(in the rows, 128 means zero)
Rotation paths and how fast each direction turns (degrees a step):
Each turn is a multiple of 5 degrees from 10 to 175, or 0.
Each row of a path follows its step; steps can be skipped.
Rotation 1:
step 0: [137 137 122 125 142 131 127 127 120 135 121 120 137 138 120 144 128 132
 134 108 119 130 136 126 130 124 136 122 125 126 118 126 124 140 133 120
 134 126 124 143 128 123 131 131 129 112 131 143 124 115 123 123 117 118
 129 120 131 133]
step 1: [143 129 138 129 127 132 139 135 111 136 129 123 125 121 130 130 130 120
 121 133 127 122 108 115 119 121 136 123 129 131 122 122 131 130 124 120
 129 128 120 138 117 126 131 127 145 126 105 126 129 133 137 119 119 121
 128 129 128 122]
step 2: [130 119 130 127 124 134 139 129 117 134 127 121 126 131 125 132 117 125
 120 127 130 133 124 136 137 130 145 135 133 132 130 137 126 124 141 111
 130 124 131 138 127 136 140 125 131 130 134 140 118 122 115 118 127 143
 113 110 124 130]
step 3: [134 132 142 143 131 129 128 127 109 130 142 127 127 126 134 132 123 134
 122 128 128 126 129 137 140 113 127 118 133 113 132 136 116 120 132 125
 115 130 131 129 129 116 116 116 135 125 117 139 125 133 135 131 124 125
 129 116 138 126]
step 4: [130 139 128 124 137 122 142 119 124 132 137 117 125 135 113 137 117 125
 135 125 142 119 129 134 128 133 133 136 132 116 115 138 130 126 134 132
 134 124 147 135 126 127 140 123 128 139 114 132 126 126 125 127 110 132
 130 135 134 133]
step 5: [133 142 130 117 127 136 131 127 118 142 123 118 121 139 132 130 121 140
 127 115 135 131 139 127 129 123 120 122 129 112 124 117 125 137 131 120
 126 125 115 138 119 124 126 115 135 126 125 130 136 130 120 123 124 117
 132 117 116 118]
step 6: [143 118 129 136 133 125 135 131 115 135 118 124 131 141 126 142 118 112
 139 130 125 122 126 116 121 128 136 127 134 120 120 133 123 122 119 123
 125 135 123 136 128 137 137 127 137 116 124 125 136 125 136 110 116 140
 130 125 130 128]
step 7: [125 124 134 124 128 135 141 132 115 134 125 130 128 125 117 129 127 128
 128 124 128 131 110 132 140 127 148 128 121 117 125 133 127 136 149 107
 126 123 118 139 124 129 129 130 137 123 129 136 119 129 133 132 135 123
 141 120 125 130]
step 8: [146 133 139 121 134 129 132 130 119 136 139 123 141 123 137 126 126 128
 130 123 128 116 127 129 134 109 133 126 127 134 128 136 120 120 121 127
 123 120 132 142 122 122 130 129 132 122 125 141 116 122 124 122 112 129
 120 114 142 137]
step 9: [129 132 119 137 122 128 143 122 115 132 129 120 113 126 124 138 129 126
 116 122 127 123 129 135 126 131 142 120 139 123 125 127 127 135 136 125
 138 116 136 129 119 125 128 113 139 140 110 130 119 143 126 125 118 133
 123 124 134 124]
step 10: [132 132 145 128 131 127 126 122 118 148 129 120 123 135 124 137 110 135
 131 118 144 141 124 123 131 122 115 130 135 122 131 138 115 123 128 121
 126 134 133 138 129 127 136 123 137 140 129 137 133 124 117 119 131 130
 120 121 124 124]
step 11: [127 123 124 139 130 133 127 135 117 120 128 115 136 147 121 138 119 128
 133 128 126 117 133 138 137 127 131 123 127 110 116 127 125 132 135 126
 122 141 128 135 125 124 127 118 141 119 114 126 127 117 132 127 113 127
 133 127 126 117]
Directions:
[128 126 129 131 127 130 125 130 129 130 125 128 132 127 131 127 128 129
 128 130 128 124 127 128 129 126 128 129 131 126 125 127 128 125 126 125
 132 126 132 127 130 127 130 129 128 127 124 121 129 129 130 129 125 128
 127 130 129 128]
145
[129 129 128 128 129 128 129 127 129 125 129 128 128 124 127 129 130 126
 129 128 131 126 129 129 131 125 126 127 128 128 127 125 129 129 127 131
 131 123 129 130 126 127 128 129 125 127 127 133 126 127 127 129 123 122
 130 132 125 132]
90
[128 129 126 126 129 129 131 130 128 126 128 132 128 126 127 132 123 127
 126 131 128 130 126 126 129 131 129 124 123 127 126 130 129 127 128 129
 132 129 129 130 126 126 129 126 124 130 127 125 125 131 129 128 128 133
 129 132 127 126]
140
Rotation 2:
step 0: [127 133 134 126 125 136 110 127 123 136 115 123 121 116 143 132 135 124
 136 134 139 134 134 127 111 146 128 131 115 134 137 139 119 139 133 130
 139 123 124 117 127 136 135 133 136 123 142 125 130 136 133 120 126 129
 139 121 132 136]
step 1: [123 128 138 127 135 124 133 132 141 120 130 126 134 119 119 123 120 118
 125 121 148 146 141 124 140 132 126 140 115 131 126 120 134 119 137 132
 122 126 142 130 135 122 127 125 117 133 134 130 123 117 138 143 130 117
 124 136 132 137]
step 2: [110 136 133 140 113 129 132 120 139 120 117 128 135 130 134 125 128 134
 133 123 118 126 135 126 129 123 120 115 134 117 143 128 137 126 131 127
 143 129 123 145 117 129 121 119 112 125 121 130 124 123 130 114 133 137
 138 129 124 126]
step 3: [129 131 126 120 133 133 134 127 133 128 128 133 127 132 135 110 124 134
 140 121 118 128 122 130 107 128 136 132 131 135 113 146 133 141 136 124
 126 135 132 125 131 136 131 132 138 146 129 121 107 125 129 127 118 134
 121 140 120 131]
step 4: [139 112 122 126 128 128 130 117 133 152 124 135 135 129 117 138 143 129
 133 130 126 136 131 118 137 116 130 134 123 117 116 119 130 122 126 134
 118 138 114 133 139 127 112 121 123 130 137 133 125 136 119 132 126 130
 126 137 133 132]
step 5: [123 132 134 127 125 110 130 129 118 126 129 138 115 139 129 136 131 129
 131 136 128 125 111 133 126 136 127 123 130 136 136 125 125 135 119 132
 137 142 120 141 139 126 136 126 132 136 114 141 143 124 128 135 145 133
 130 121 113 137]
step 6: [145 120 120 117 134 114 126 129 133 113 115 116 130 136 124 124 118 121
 115 117 128 122 136 135 128 141 130 134 126 128 120 131 117 132 125 123
 131 135 134 127 126 137 140 114 136 123 123 135 121 147 123 126 117 119
 127 120 136 121]
step 7: [128 122 145 144 127 132 132 145 125 133 121 127 136 132 120 151 123 117
 128 131 117 124 139 122 122 125 130 122 121 140 133 128 125 119 117 116
 123 130 134 112 130 122 127 138 111 119 134 125 131 131 118 127 128 129
 124 137 127 125]
step 8: [118 128 124 116 126 121 123 138 116 136 125 127 127 132 136 126 115 137
 127 141 133 129 127 132 128 138 137 133 129 124 140 124 133 119 152 117
 126 129 134 138 116 137 126 136 134 122 137 121 135 125 137 119 145 133
 114 125 125 123]
step 9: [130 133 120 120 123 120 119 117 135 118 136 135 123 118 137 127 132 128
 120 129 124 147 152 129 129 120 130 128 130 117 134 131 119 129 123 123
 130 114 129 109 130 134 139 124 138 124 134 126 118 120 125 130 133 131
 138 145 130 139]
step 10: [118 146 132 132 122 127 130 139 133 126 127 134 133 131 131 130 112 129
 138 125 134 126 129 116 139 114 127 140 137 132 119 126 130 114 126 145
 138 137 125 118 138 126 114 135 122 134 127 130 124 118 136 133 120 143
 135 118 139 124]
step 11: [124 128 123 129 133 133 129 118 127 128 140 107 124 145 142 128 128 135
 139 124 120 128 115 129 129 131 129 131 120 120 117 133 123 121 129 131
 142 128 117 143 112 122 134 121 121 125 124 120 134 132 142 122 125 129
 127 143 124 140]
Directions:
[126 128 128 132 131 129 130 129 126 132 126 125 132 131 128 126 130 133
 128 130 126 127 127 129 125 129 133 129 129 129 129 127 125 129 130 126
 125 129 125 127 125 129 126 128 128 126 130 125 126 126 125 129 125 126
 129 131 127 126]
85
